In the data rows, zero lies at 7.5, halfway between 7 and 8.
In each game, the first row plays the second. By how much does the first row win? 20 means about a draw, 40 a big win and 0 a big loss. Wins can go round in a circle. Each row has two weighted sums of its numbers, A and B, taken from their middle values. A row wins by its A times the other's B, less its B times the other's A.
(9, 6, 7, 7, 9, 7, 6, 7, 7, 5, 6, 7, 10, 7, 7, 10)
(8, 6, 8, 7, 6, 7, 8, 10, 7, 5, 6, 10, 9, 8, 5, 8) >> 23
(4, 8, 8, 7, 8, 3, 3, 8, 6, 5, 5, 5, 8, 8, 5, 3)
(15, 6, 7, 13, 6, 15, 8, 4, 5, 15, 13, 15, 6, 7, 15, 10) >> 16
(6, 6, 8, 7, 6, 7, 4, 5, 6, 8, 6, 7, 6, 7, 6, 8)
(6, 6, 8, 7, 6, 5, 9, 6, 9, 6, 6, 4, 6, 8, 5, 6) >> 23
(6, 6, 7, 7, 6, 5, 7, 5, 8, 7, 6, 5, 6, 8, 6, 5)
(13, 6, 7, 11, 6, 14, 7, 4, 5, 13, 12, 14, 6, 7, 15, 11) >> 18
(6, 6, 8, 7, 6, 6, 7, 6, 8, 9, 6, 6, 6, 8, 5, 5)
(8, 6, 7, 7, 8, 7, 5, 6, 7, 5, 6, 7, 9, 7, 7, 9) >> 21
(4, 6, 8, 7, 6, 4, 3, 6, 8, 5, 5, 5, 6, 7, 5, 6)
(5, 9, 7, 7, 9, 5, 7, 7, 6, 5, 6, 7, 10, 7, 5, 6) >> 17
(5, 8, 8, 7, 8, 4, 3, 8, 6, 5, 6, 7, 9, 7, 5, 6)
(11, 6, 8, 7, 6, 10, 8, 7, 5, 7, 6, 11, 10, 7, 6, 11) >> 13
(11, 6, 7, 9, 6, 13, 10, 4, 6, 12, 13, 10, 6, 8, 12, 8)
(4, 13, 7, 7, 8, 5, 4, 13, 5, 5, 5, 5, 6, 8, 5, 3) >> 22
(8, 7, 7, 7, 8, 5, 5, 8, 9, 5, 6, 6, 9, 8, 5, 6)
(4, 6, 7, 7, 7, 4, 12, 6, 10, 5, 6, 4, 7, 7, 6, 9) >> 14
(5, 6, 8, 7, 6, 5, 4, 6, 8, 5, 6, 6, 7, 7, 5, 7)
(13, 6, 8, 12, 6, 13, 6, 4, 5, 12, 13, 14, 6, 8, 13, 6) >> 19
(13, 6, 7, 9, 6, 11, 11, 4, 14, 7, 12, 14, 6, 7, 9, 12)
(13, 6, 8, 11, 6, 14, 7, 4, 5, 14, 13, 13, 6, 7, 15, 9) >> 10
(5, 6, 8, 7, 9, 8, 15, 8, 10, 7, 6, 4, 6, 7, 5, 15)
(14, 6, 8, 12, 6, 14, 6, 4, 5, 13, 13, 15, 6, 8, 14, 8) >> 31
(4, 11, 7, 7, 8, 6, 6, 11, 6, 5, 6, 5, 6, 7, 5, 3)
(6, 6, 7, 7, 6, 6, 11, 6, 10, 7, 6, 4, 6, 8, 5, 8) >> 20
(5, 7, 7, 7, 6, 5, 5, 7, 7, 5, 6, 6, 7, 7, 5, 8)
(5, 6, 7, 7, 7, 7, 15, 10, 8, 5, 6, 4, 6, 8, 6, 10) >> 25
(7, 6, 8, 7, 6, 6, 5, 4, 8, 7, 6, 6, 6, 7, 7, 7)
(8, 7, 8, 7, 6, 9, 4, 8, 5, 9, 6, 12, 6, 7, 5, 6) >> 9
(5, 6, 7, 7, 9, 4, 6, 9, 6, 5, 6, 5, 12, 8, 5, 5)
(10, 6, 7, 8, 6, 11, 10, 4, 12, 10, 11, 9, 6, 8, 10, 10) >> 11
(13, 6, 8, 11, 6, 14, 8, 4, 5, 14, 15, 13, 6, 7, 15, 9)
(6, 6, 8, 7, 6, 5, 10, 7, 9, 6, 6, 4, 6, 8, 5, 6) >> 22
(11, 6, 8, 8, 6, 11, 10, 4, 12, 11, 12, 9, 6, 7, 11, 12)
(10, 6, 8, 7, 6, 11, 12, 4, 9, 11, 12, 8, 6, 8, 11, 10) >> 14
(7, 7, 7, 7, 6, 6, 9, 10, 10, 5, 6, 8, 6, 7, 5, 8)
(11, 6, 8, 9, 6, 12, 10, 4, 7, 12, 13, 10, 6, 7, 11, 8) >> 12
(15, 6, 7, 12, 6, 14, 10, 4, 5, 13, 13, 15, 6, 7, 15, 9)
(7, 14, 7, 7, 13, 7, 3, 10, 5, 9, 6, 7, 7, 10, 5, 3) >> 17
(5, 6, 7, 7, 7, 4, 5, 5, 7, 5, 6, 5, 8, 7, 5, 5)
(5, 11, 8, 7, 9, 5, 5, 9, 5, 5, 5, 5, 7, 7, 5, 4) >> 13
(13, 6, 8, 11, 6, 13, 7, 4, 9, 11, 11, 14, 6, 8, 12, 13)
(4, 6, 8, 7, 6, 4, 7, 7, 7, 5, 6, 4, 6, 7, 5, 4) >> 19
(12, 6, 7, 11, 6, 11, 6, 4, 7, 11, 12, 13, 6, 7, 12, 8)
(5, 12, 7, 7, 11, 5, 3, 8, 5, 5, 5, 6, 10, 8, 5, 5) >> 19
(6, 6, 8, 7, 6, 6, 9, 7, 7, 9, 6, 4, 6, 7, 5, 5)
(12, 6, 7, 10, 6, 12, 7, 4, 8, 12, 12, 12, 6, 7, 13, 12) >> 19
(10, 6, 8, 7, 6, 10, 11, 5, 14, 10, 10, 8, 6, 7, 8, 10)
(4, 6, 7, 7, 11, 3, 3, 9, 5, 5, 6, 5, 13, 8, 5, 5) >> 31
(9, 6, 7, 7, 8, 7, 6, 6, 7, 6, 6, 7, 9, 8, 7, 10)
(7, 8, 7, 7, 9, 4, 3, 11, 5, 5, 6, 7, 13, 7, 5, 3) >> 16
(9, 7, 8, 7, 8, 6, 6, 9, 9, 5, 6, 7, 10, 8, 5, 6)
(12, 6, 7, 10, 6, 11, 6, 4, 8, 10, 12, 13, 6, 7, 11, 8) >> 22
(9, 6, 8, 7, 6, 9, 11, 6, 15, 8, 9, 7, 6, 7, 6, 12)
(6, 9, 8, 7, 9, 4, 3, 14, 5, 5, 5, 8, 14, 8, 5, 3) >> 23
(13, 6, 8, 11, 6, 13, 6, 4, 6, 12, 11, 14, 6, 7, 13, 10)
(5, 6, 8, 7, 7, 4, 10, 6, 10, 5, 5, 4, 7, 8, 6, 8) >> 27
(10, 6, 7, 7, 6, 9, 13, 4, 15, 8, 10, 6, 6, 7, 8, 15)
(6, 6, 7, 7, 6, 5, 9, 7, 9, 6, 6, 4, 6, 8, 6, 6) >> 18
(9, 6, 7, 7, 6, 8, 15, 4, 15, 7, 9, 5, 6, 8, 8, 15)
(6, 6, 8, 7, 6, 5, 8, 6, 8, 6, 6, 4, 6, 8, 6, 6) >> 15
(4, 8, 7, 7, 10, 2, 3, 12, 5, 5, 5, 7, 15, 7, 5, 3)
(4, 6, 7, 7, 9, 5, 12, 8, 9, 5, 6, 4, 9, 8, 6, 10) >> 18
(9, 6, 7, 7, 6, 6, 6, 5, 9, 7, 5, 7, 7, 8, 7, 8)
(4, 7, 7, 7, 8, 6, 12, 13, 6, 5, 6, 4, 6, 7, 5, 6) >> 11
(8, 12, 7, 7, 10, 8, 3, 9, 6, 11, 6, 7, 6, 9, 5, 3)
(4, 6, 7, 7, 6, 4, 10, 8, 5, 5, 6, 4, 8, 7, 5, 8) >> 2
(4, 14, 8, 7, 10, 5, 3, 15, 5, 5, 6, 5, 8, 8, 5, 3)
(13, 6, 7, 11, 6, 13, 6, 4, 6, 12, 12, 13, 6, 8, 14, 11) >> 22
(4, 15, 8, 7, 12, 4, 3, 15, 5, 5, 5, 5, 11, 7, 5, 3)
(4, 10, 8, 7, 9, 3, 3, 12, 5, 5, 6, 7, 12, 7, 5, 3) >> 23
(7, 11, 8, 7, 9, 7, 4, 7, 5, 9, 5, 7, 6, 7, 5, 4)
(4, 15, 8, 7, 10, 6, 3, 15, 5, 5, 5, 5, 9, 7, 5, 3) >> 9
(4, 6, 7, 7, 9, 6, 13, 12, 6, 5, 6, 4, 7, 7, 6, 8)
(4, 6, 8, 7, 10, 3, 3, 8, 5, 5, 6, 5, 13, 8, 5, 3) >> 10
(4, 7, 8, 7, 10, 5, 10, 11, 5, 5, 6, 4, 9, 7, 5, 7)
(9, 6, 8, 7, 6, 9, 14, 5, 15, 8, 9, 5, 6, 8, 6, 15) >> 21
(6, 6, 7, 7, 6, 6, 8, 6, 6, 10, 6, 4, 6, 8, 5, 5)
(12, 6, 8, 11, 6, 12, 6, 4, 6, 11, 12, 13, 6, 8, 12, 7) >> 23
(8, 6, 8, 7, 8, 6, 6, 5, 8, 6, 6, 6, 8, 8, 7, 9)
(6, 6, 7, 7, 6, 5, 9, 6, 8, 7, 6, 4, 6, 7, 6, 7) >> 23
(13, 6, 7, 11, 6, 13, 9, 4, 6, 12, 13, 13, 6, 8, 14, 8)
(7, 6, 7, 7, 6, 7, 5, 6, 6, 6, 6, 8, 7, 7, 5, 9) >> 21
(13, 6, 7, 11, 6, 14, 7, 4, 5, 14, 14, 14, 6, 7, 15, 9)
(10, 6, 7, 7, 6, 10, 11, 4, 15, 10, 11, 8, 6, 7, 10, 13) >> 18
(7, 11, 7, 7, 9, 8, 5, 9, 5, 11, 6, 7, 6, 7, 5, 3)
(14, 6, 8, 12, 6, 14, 7, 4, 5, 14, 14, 14, 6, 7, 15, 8) >> 23
(7, 7, 7, 7, 8, 5, 4, 11, 5, 5, 5, 11, 13, 7, 5, 5)
(15, 6, 7, 13, 6, 15, 7, 4, 5, 14, 13, 15, 6, 7, 15, 8) >> 19
(8, 6, 8, 7, 7, 7, 6, 4, 8, 7, 6, 6, 7, 7, 7, 10)
(6, 6, 8, 7, 6, 7, 8, 7, 6, 10, 6, 4, 6, 7, 5, 5) >> 13
(5, 6, 8, 7, 9, 7, 15, 6, 7, 7, 5, 4, 6, 7, 5, 10)
(5, 7, 8, 7, 7, 4, 4, 8, 6, 5, 6, 5, 8, 7, 5, 3) >> 17
(11, 6, 7, 7, 6, 12, 12, 4, 8, 11, 12, 8, 6, 7, 11, 10)
(14, 6, 8, 12, 6, 15, 8, 4, 6, 13, 14, 15, 6, 8, 15, 7) >> 22
(6, 6, 8, 7, 6, 7, 4, 4, 6, 9, 6, 7, 6, 8, 5, 8)
(4, 13, 8, 7, 11, 4, 3, 11, 5, 5, 5, 5, 11, 8, 5, 3) >> 25
(4, 10, 7, 7, 6, 7, 10, 14, 6, 5, 6, 4, 6, 8, 5, 3)
(7, 6, 8, 7, 6, 6, 6, 8, 6, 5, 5, 8, 9, 8, 5, 7) >> 22
(12, 6, 7, 10, 6, 12, 6, 4, 9, 11, 11, 12, 6, 7, 12, 11)
(4, 6, 7, 7, 9, 4, 7, 7, 7, 5, 6, 4, 10, 8, 6, 7) >> 17
(13, 6, 7, 12, 6, 13, 6, 4, 5, 12, 11, 15, 6, 8, 13, 8)
(5, 13, 8, 7, 11, 5, 3, 9, 5, 5, 6, 6, 9, 7, 5, 3) >> 21
(4, 6, 8, 7, 6, 5, 10, 7, 5, 5, 6, 4, 6, 7, 5, 6)
(11, 6, 7, 9, 6, 13, 11, 4, 6, 12, 14, 10, 6, 7, 14, 9) >> 18
(5, 7, 8, 7, 7, 4, 3, 7, 7, 5, 6, 6, 7, 7, 5, 6)
(12, 6, 8, 8, 6, 11, 11, 4, 11, 9, 12, 10, 6, 7, 11, 12) >> 16
(4, 9, 7, 7, 6, 7, 10, 14, 5, 5, 5, 4, 6, 8, 5, 3)
(4, 8, 7, 7, 9, 6, 10, 12, 5, 5, 6, 4, 8, 7, 5, 5) >> 18
(10, 6, 7, 7, 6, 10, 10, 4, 15, 9, 10, 9, 6, 7, 9, 14)
(14, 6, 8, 12, 6, 14, 7, 4, 5, 14, 15, 14, 6, 7, 15, 8) >> 20
(6, 8, 8, 7, 6, 6, 4, 5, 5, 8, 6, 9, 6, 8, 5, 3)
(5, 6, 8, 7, 6, 7, 9, 6, 11, 8, 5, 5, 6, 7, 5, 11) >> 25
(6, 7, 8, 7, 7, 5, 4, 6, 8, 5, 6, 6, 8, 7, 6, 7)
(11, 6, 8, 8, 6, 12, 11, 4, 8, 11, 12, 9, 6, 7, 10, 8) >> 19
(5, 7, 8, 7, 6, 5, 7, 8, 8, 5, 6, 4, 6, 7, 6, 4)
(4, 8, 8, 7, 10, 5, 9, 10, 6, 5, 5, 4, 7, 8, 5, 7) >> 30
(6, 6, 8, 7, 7, 5, 5, 5, 8, 5, 5, 5, 7, 7, 6, 8)
(4, 6, 8, 7, 9, 6, 15, 10, 8, 5, 5, 4, 7, 7, 5, 12) >> 28
(9, 6, 8, 7, 7, 8, 6, 5, 7, 7, 5, 8, 9, 8, 7, 11)
(7, 8, 7, 7, 8, 5, 3, 10, 5, 5, 5, 9, 12, 7, 6, 5) >> 22
(4, 15, 7, 7, 11, 6, 3, 15, 5, 5, 6, 5, 10, 7, 5, 3)
(4, 15, 8, 7, 13, 5, 3, 15, 5, 5, 6, 6, 14, 7, 6, 3) >> 23
(10, 6, 8, 7, 6, 9, 13, 4, 15, 8, 11, 6, 6, 7, 9, 14)
(5, 6, 8, 7, 6, 5, 4, 6, 8, 5, 6, 5, 6, 7, 5, 7) >> 27
(9, 6, 8, 7, 8, 6, 6, 8, 10, 6, 6, 7, 10, 8, 6, 8)
(5, 13, 7, 7, 10, 5, 3, 9, 5, 5, 6, 6, 9, 7, 5, 3) >> 24
(5, 9, 8, 7, 7, 4, 5, 9, 7, 5, 6, 4, 6, 7, 6, 3)
(11, 6, 7, 7, 6, 11, 12, 4, 13, 9, 11, 9, 6, 7, 10, 13) >> 22
(12, 6, 8, 10, 6, 13, 8, 4, 5, 13, 14, 12, 6, 7, 14, 8)
(7, 8, 8, 7, 6, 7, 8, 9, 8, 8, 6, 9, 6, 7, 5, 7) >> 17
(11, 6, 8, 9, 6, 13, 9, 4, 6, 12, 14, 11, 6, 7, 14, 9)
(11, 6, 7, 8, 6, 9, 6, 5, 14, 8, 9, 11, 7, 7, 8, 12) >> 28
(9, 8, 8, 7, 9, 6, 4, 12, 5, 5, 6, 11, 14, 7, 5, 7)
(8, 6, 8, 7, 6, 7, 15, 5, 15, 5, 9, 5, 6, 8, 7, 15) >> 27
(13, 6, 8, 11, 6, 13, 9, 4, 6, 12, 13, 13, 6, 8, 13, 9)
(8, 6, 7, 7, 6, 8, 5, 5, 6, 8, 5, 8, 6, 8, 6, 10) >> 13
(4, 14, 7, 7, 14, 5, 3, 15, 5, 5, 5, 5, 15, 7, 5, 3)
(4, 12, 8, 7, 13, 6, 5, 15, 5, 5, 6, 4, 14, 7, 5, 3) >> 15
(6, 7, 8, 7, 6, 7, 8, 7, 6, 10, 5, 4, 6, 8, 5, 5)
(6, 12, 7, 7, 10, 6, 3, 7, 5, 8, 6, 7, 6, 8, 5, 3) >> 28
(6, 7, 7, 7, 6, 6, 7, 8, 8, 5, 6, 7, 6, 8, 5, 8)
(4, 6, 8, 7, 9, 7, 15, 10, 9, 5, 5, 4, 7, 7, 6, 14) >> 25
(6, 8, 8, 7, 8, 4, 3, 9, 5, 5, 6, 8, 10, 7, 5, 5)
(12, 6, 7, 10, 6, 13, 9, 4, 5, 12, 13, 12, 6, 8, 14, 9) >> 21
(8, 8, 8, 7, 9, 6, 5, 9, 8, 5, 6, 7, 10, 8, 5, 6)
(12, 6, 7, 9, 6, 12, 8, 4, 10, 11, 12, 11, 6, 7, 12, 12) >> 20
(15, 6, 8, 12, 6, 15, 10, 4, 5, 13, 14, 15, 6, 7, 15, 9)
(14, 6, 8, 11, 6, 14, 9, 4, 6, 12, 13, 15, 6, 7, 14, 9) >> 21
(4, 13, 7, 7, 8, 6, 6, 15, 6, 5, 6, 4, 6, 7, 5, 3)
(5, 9, 7, 7, 8, 4, 3, 11, 5, 5, 6, 6, 11, 7, 5, 3) >> 18
(10, 6, 7, 8, 6, 11, 10, 4, 13, 10, 11, 9, 6, 8, 9, 10)
(6, 9, 7, 7, 6, 6, 4, 5, 5, 10, 6, 6, 6, 8, 6, 4) >> 6
(7, 8, 7, 7, 6, 8, 4, 7, 6, 9, 6, 9, 6, 7, 5, 6)
(7, 6, 8, 7, 6, 7, 5, 4, 7, 9, 6, 6, 6, 7, 7, 10) >> 25
(4, 14, 7, 7, 12, 4, 3, 13, 5, 5, 6, 5, 10, 8, 5, 3)
(4, 6, 8, 7, 7, 6, 15, 6, 6, 5, 5, 4, 6, 8, 6, 10) >> 20
(6, 9, 8, 7, 8, 4, 4, 12, 5, 5, 6, 10, 12, 7, 5, 7)
(4, 10, 8, 7, 12, 3, 3, 11, 5, 5, 5, 5, 15, 8, 5, 6) >> 15
(9, 6, 8, 7, 6, 8, 11, 6, 15, 7, 9, 7, 6, 7, 6, 13)
(6, 7, 8, 7, 6, 7, 5, 6, 7, 9, 5, 7, 6, 7, 5, 7) >> 19
(6, 6, 7, 7, 8, 7, 8, 5, 5, 9, 6, 6, 6, 7, 5, 5)
(5, 9, 7, 7, 8, 4, 3, 9, 5, 5, 5, 8, 10, 7, 5, 5) >> 19
(8, 6, 7, 7, 6, 7, 7, 9, 5, 5, 6, 10, 10, 7, 5, 8)
(4, 14, 7, 7, 8, 6, 3, 13, 5, 5, 5, 6, 6, 7, 5, 3) >> 18
(15, 6, 7, 12, 6, 15, 9, 4, 5, 15, 15, 15, 6, 8, 15, 10)
(14, 6, 7, 12, 6, 14, 7, 4, 6, 13, 14, 14, 6, 8, 15, 6) >> 16
(4, 8, 7, 7, 7, 4, 4, 9, 5, 5, 6, 4, 7, 7, 6, 3)
(7, 8, 8, 7, 8, 5, 3, 12, 5, 5, 6, 11, 13, 8, 5, 5) >> 19
(6, 6, 8, 7, 6, 5, 9, 5, 8, 7, 6, 4, 6, 7, 6, 7)
(6, 13, 8, 7, 12, 6, 3, 10, 5, 5, 6, 6, 9, 8, 5, 3) >> 15
(14, 6, 8, 12, 6, 14, 8, 4, 5, 14, 15, 14, 6, 8, 15, 8)
(4, 15, 7, 7, 15, 3, 3, 15, 5, 5, 6, 6, 15, 8, 6, 3) >> 16
(5, 7, 8, 7, 6, 6, 3, 4, 7, 8, 6, 6, 6, 8, 5, 6)
(4, 8, 8, 7, 7, 7, 12, 13, 6, 5, 6, 4, 6, 7, 5, 4) >> 29
(14, 6, 7, 12, 6, 14, 7, 4, 5, 13, 14, 14, 6, 8, 15, 7)
(14, 6, 8, 12, 6, 15, 7, 4, 5, 14, 12, 15, 6, 8, 15, 10) >> 22
(4, 15, 7, 7, 13, 3, 3, 15, 6, 5, 6, 6, 15, 8, 5, 3)
(11, 6, 8, 9, 6, 12, 11, 4, 8, 11, 12, 9, 6, 8, 10, 7) >> 22
(4, 8, 7, 7, 9, 3, 3, 10, 6, 5, 6, 5, 10, 8, 5, 3)
(5, 6, 8, 7, 7, 6, 10, 6, 12, 7, 6, 4, 6, 8, 5, 13) >> 24
(9, 6, 7, 7, 6, 8, 15, 4, 15, 7, 9, 5, 6, 7, 7, 15)
(4, 15, 7, 7, 15, 4, 3, 15, 5, 5, 5, 6, 15, 8, 5, 3) >> 29
(10, 6, 8, 7, 8, 8, 6, 7, 7, 5, 6, 8, 10, 7, 7, 11)
(5, 6, 8, 7, 6, 5, 3, 4, 7, 8, 6, 5, 6, 8, 5, 6) >> 25
(7, 6, 8, 7, 7, 4, 4, 6, 8, 5, 6, 6, 8, 7, 5, 5)
(9, 7, 7, 7, 7, 6, 6, 12, 5, 5, 5, 12, 14, 8, 5, 6) >> 10
(11, 6, 8, 7, 6, 10, 12, 4, 15, 7, 11, 11, 6, 7, 8, 14)
(6, 6, 7, 7, 6, 4, 3, 6, 6, 5, 6, 7, 8, 7, 5, 5) >> 23
(9, 6, 7, 7, 6, 8, 12, 5, 15, 7, 9, 6, 6, 7, 6, 15)
(13, 6, 7, 10, 6, 13, 9, 4, 8, 11, 12, 13, 6, 7, 13, 11) >> 16
(13, 6, 7, 9, 6, 11, 10, 4, 15, 8, 11, 13, 6, 8, 9, 14)
(4, 12, 8, 7, 6, 7, 8, 15, 5, 5, 6, 4, 6, 7, 5, 3) >> 29
(6, 6, 7, 7, 7, 4, 6, 8, 9, 5, 6, 7, 7, 7, 5, 9)
(9, 6, 8, 7, 6, 8, 15, 4, 15, 8, 8, 5, 6, 8, 7, 15) >> 19
(5, 8, 7, 7, 9, 5, 8, 6, 5, 5, 6, 6, 8, 7, 6, 7)
(5, 6, 7, 7, 6, 5, 5, 7, 8, 5, 6, 6, 6, 8, 5, 8) >> 28
(13, 6, 8, 11, 6, 13, 9, 4, 7, 10, 12, 14, 6, 7, 12, 10)
(15, 6, 8, 13, 6, 15, 8, 4, 6, 15, 14, 15, 6, 7, 15, 9) >> 22
(9, 6, 8, 7, 6, 7, 9, 11, 8, 5, 6, 11, 8, 7, 5, 8)
(13, 6, 7, 10, 6, 12, 5, 5, 7, 10, 10, 14, 7, 7, 11, 9) >> 20
(12, 6, 7, 9, 6, 11, 7, 4, 12, 10, 10, 12, 6, 8, 11, 14)
(9, 6, 8, 7, 6, 10, 14, 4, 10, 10, 11, 6, 6, 7, 10, 10) >> 25
(4, 7, 8, 7, 9, 4, 9, 8, 5, 5, 6, 4, 10, 8, 5, 8)
(4, 7, 7, 7, 10, 5, 10, 10, 6, 5, 6, 4, 9, 7, 5, 8) >> 12
(4, 6, 7, 7, 6, 5, 12, 6, 5, 5, 5, 4, 6, 7, 5, 7)
(14, 6, 8, 12, 6, 15, 7, 4, 5, 14, 14, 15, 6, 7, 15, 9) >> 21
(5, 6, 7, 7, 6, 5, 9, 6, 12, 6, 6, 5, 6, 8, 5, 12)
(15, 6, 8, 12, 6, 15, 10, 4, 5, 14, 15, 15, 6, 8, 15, 10) >> 25
(9, 6, 7, 7, 6, 11, 13, 4, 10, 10, 11, 7, 6, 7, 10, 10)
(15, 6, 8, 13, 6, 15, 9, 4, 5, 15, 15, 15, 6, 8, 15, 11) >> 21
(4, 6, 8, 7, 6, 4, 13, 7, 5, 5, 5, 4, 8, 7, 6, 10)
(11, 6, 8, 9, 6, 11, 7, 4, 12, 11, 11, 11, 6, 7, 10, 13) >> 20
(12, 6, 7, 11, 6, 13, 8, 4, 5, 11, 13, 13, 6, 8, 12, 5)
(9, 6, 7, 7, 6, 8, 15, 5, 15, 7, 9, 4, 6, 8, 8, 15) >> 23
(5, 6, 7, 7, 6, 5, 6, 6, 10, 6, 5, 5, 6, 8, 6, 9)
(10, 6, 7, 8, 6, 11, 12, 4, 9, 10, 12, 8, 6, 7, 12, 10) >> 14
(10, 6, 7, 8, 6, 10, 9, 4, 14, 9, 10, 9, 6, 7, 9, 11)
(13, 6, 8, 11, 6, 14, 7, 4, 5, 14, 14, 13, 6, 7, 15, 9) >> 17
(7, 9, 7, 7, 8, 8, 6, 8, 5, 10, 5, 6, 6, 8, 5, 3)
(15, 6, 7, 13, 6, 15, 8, 4, 5, 15, 14, 15, 6, 8, 15, 9) >> 11
(6, 6, 8, 7, 6, 5, 7, 6, 7, 7, 6, 4, 6, 8, 5, 5)
(10, 6, 8, 7, 6, 11, 14, 4, 11, 11, 11, 7, 6, 8, 9, 10) >> 24
(4, 15, 7, 7, 11, 6, 3, 15, 5, 5, 6, 6, 9, 7, 5, 3)
(7, 7, 7, 7, 7, 5, 4, 8, 6, 5, 6, 8, 10, 7, 5, 6) >> 19
(7, 9, 7, 7, 6, 7, 3, 4, 5, 9, 5, 10, 6, 7, 6, 4)
(4, 6, 7, 7, 8, 5, 11, 5, 5, 5, 5, 4, 6, 8, 5, 9) >> 25
(7, 6, 8, 7, 6, 4, 7, 6, 9, 6, 6, 5, 6, 7, 5, 6)
(5, 6, 7, 7, 6, 4, 3, 5, 7, 6, 6, 6, 7, 7, 5, 5) >> 27
(12, 6, 8, 9, 6, 10, 5, 4, 9, 9, 10, 13, 8, 8, 11, 11)
(9, 9, 7, 7, 10, 6, 5, 13, 6, 5, 5, 8, 12, 7, 6, 4) >> 6
(4, 15, 7, 7, 13, 3, 3, 15, 5, 5, 6, 5, 14, 8, 5, 3)
(6, 6, 7, 7, 6, 7, 12, 6, 10, 9, 6, 4, 6, 7, 5, 9) >> 10
